Rotation paths and how fast each direction turns (degrees per step):
Each turn is a multiple of 5 degrees from 10 to 175, or 0.
Each row of a path follows its step; steps can be skipped.
path 1
step 2: [-11 -36 -18 -32  -2 -19 -39 -18 -13 -20 -29  14  -7  29  -7  22 -21  14
   0 -28 -28   5 -19 -18 -12  24   8  13  -4 -14  38 -12  -4  -2  34   9
 -10   7 -16  11 -12  -2   1  -3   8  -9 -44  -7]
step 3: [ 26  29  -1   3 -10  -3   0  -8  31 -50  23  29  -1  13  -7 -17  -5   6
  21  -9  35  23  35  16   4   3   2  10  -7 -39 -31   1  14  46 -24  -3
   2  -4  15 -17 -15   8  -1  -7 -15  19  10  -2]
step 7: [ 28 -24 -30 -14  22  -5   9  19 -10  22   5 -25  27 -22 -15   0   6  -8
  33 -10  31  10  15  -6 -33  -1  30  10 -25  -2  21   4  -2  23   3  12
  -5  32 -19 -25  18 -26 -12  26  26 -24  15  -6]
step 8: [ 20  31 -15  18  -5  24 -25 -11  27  23 -14   5  -3 -30  13 -12   8 -11
 -19   1 -19  -1  -8 -12  23  22 -21  30   3  21 -14  -5   0  16  14  12
   0 -30   8   8 -13  18  45  19 -33 -13  11 -42]
step 10: [ -1   6 -14 -14  20  22  19   8   4  24 -11  15  -4  27  -5 -19 -13  13
   0 -11 -45 -32 -41  10 -11  22   1 -10 -15  31  38 -22 -38 -10  46  12
  11  15 -10  20  13   7   5  -4   6   2 -19  -4]
step 12: [ 11   3 -13  -3  40  -8 -45   5  -7   5  18 -11  21  11  17 -42 -39   1
 -13   5  -1 -19  -6  -1  11   5  -8   3   1  10   4  35 -31 -16  -7 -19
 -23 -10  -2 -17 -13  14   5   7  34  36  20  34]
step 13: [-28 -11  51  -7  24  -3  16   8   1   6  28  18 -24  -4 -22  14 -13 -21
 -21  -5   8   2  -8  33  11   6   0  20   2  -5 -18 -20  27  -2   1  27
 -35   1   8  25   9  32  -5   0  12 -50  -1 -14]
step 14: [-10  42  -5   3 -14   0  10 -18 -25 -11  11   1 -25  28  24  13   2  -3
 -25  21  -1  38   4 -26   6 -16 -16 -34   2  12  13  17 -12 -15  10 -32
  17 -28  22  21   6   9 -11 -31 -15  20   6  37]
step 16: [  4  30  -2  17 -17   3 -15 -32   5  17  -2   8 -11  -4  13 -12 -24   7
 -12  -8  17  17  14 -29  -1  15 -33  36  -6  20  -7  23  22  45  18 -32
 -15   1  -2  12   9  -5 -29   4  -2   3 -22 -50]
step 20: [ 22  -9 -24  -2   4  -3 -13   3 -31  -6   1  -6  27  13  19 -40  -9  25
  28 -21 -31 -11  12  -2 -16   1   5 -22 -10 -21   3  46 -10  -4 -41 -10
  10  14 -17 -38 -23  13  -7   6 -16  17  12 -25]
Speeds:
[ -3  -5   0  -6   2   3  -2   5  -2  -4   3   2   2  10   4   3   3   2
  -6   6   6   2  -7   7  -3   3  -4  11  -7   7  -4  -1   4   8 -10  -1
  -5 -15   5  -3   2  -7  11   8   3  -1  10  -3] | 80
[ -7 -10  -8   0   3   1  -3  -9   4   1  -2   1   2  -3 -16  -6   0   6
  -1  -5  -9   7   1   0  -1   3   2  -6  -8   6   3  -6   5  -4  -1  -1
 -11   6   5   3   8   2   4  -6   9   0   9  -9] | 135
[  2  -9   2   2  -6  -6 -12   0   8   2 -11   4  -4  -1  -9  -1   0  -3
  -8   2  -7  -3   3   4  -9   1  -1   6   6   1   0   2  -1  -7   1   5
   8 -11  -8  13   3  -1   1   6  -2  -2   2  10] | 170
[  3   6   0  -7   2  -5   9  -3   6   4  -3  -9  -2  -6  -9  -8  -3   0
  -8   3   4  -1  -7 -10   8   1   4   7  -7  -9  -7   3   3   1   0   7
  -6 -11  -4   0 -11   2   1  -8   1  -4   6   5] | 80
[ -7  -3  -3 -12  -2   8   1  13   2  -7  -6 -10 -10  -5   5   4  -5  -4
   0  -8  -5  -1   4  -4   9  -1   0  -2   9  -3  -3 -11   8   3   3   0
   2   1   2   1   0   0   1   9  10   2   3   2] | 175
[  0   0  -8   0  10   2  11  -3  -3   6  -6   6 -10  -1  -1   3   2   1
   1  -9   6   4  10   6  -3   5   0   2  -3   1   5  -2  -1   0   1  11
  11 -10  10 -10   5   4  -5  -3  -1   5   1   7] | 100
[  3   2  -6   7   3   2  -5  -4   2  -9   3   6   6  -6   7   8  -1   4
   2  -7 -10   3   0  -1   7   3   4  -9   2 -11  -1   3   6  -5  -9  -6
  -1 -10   0  -1  -3  -4   8  -4 -11   2   8   9] | 125
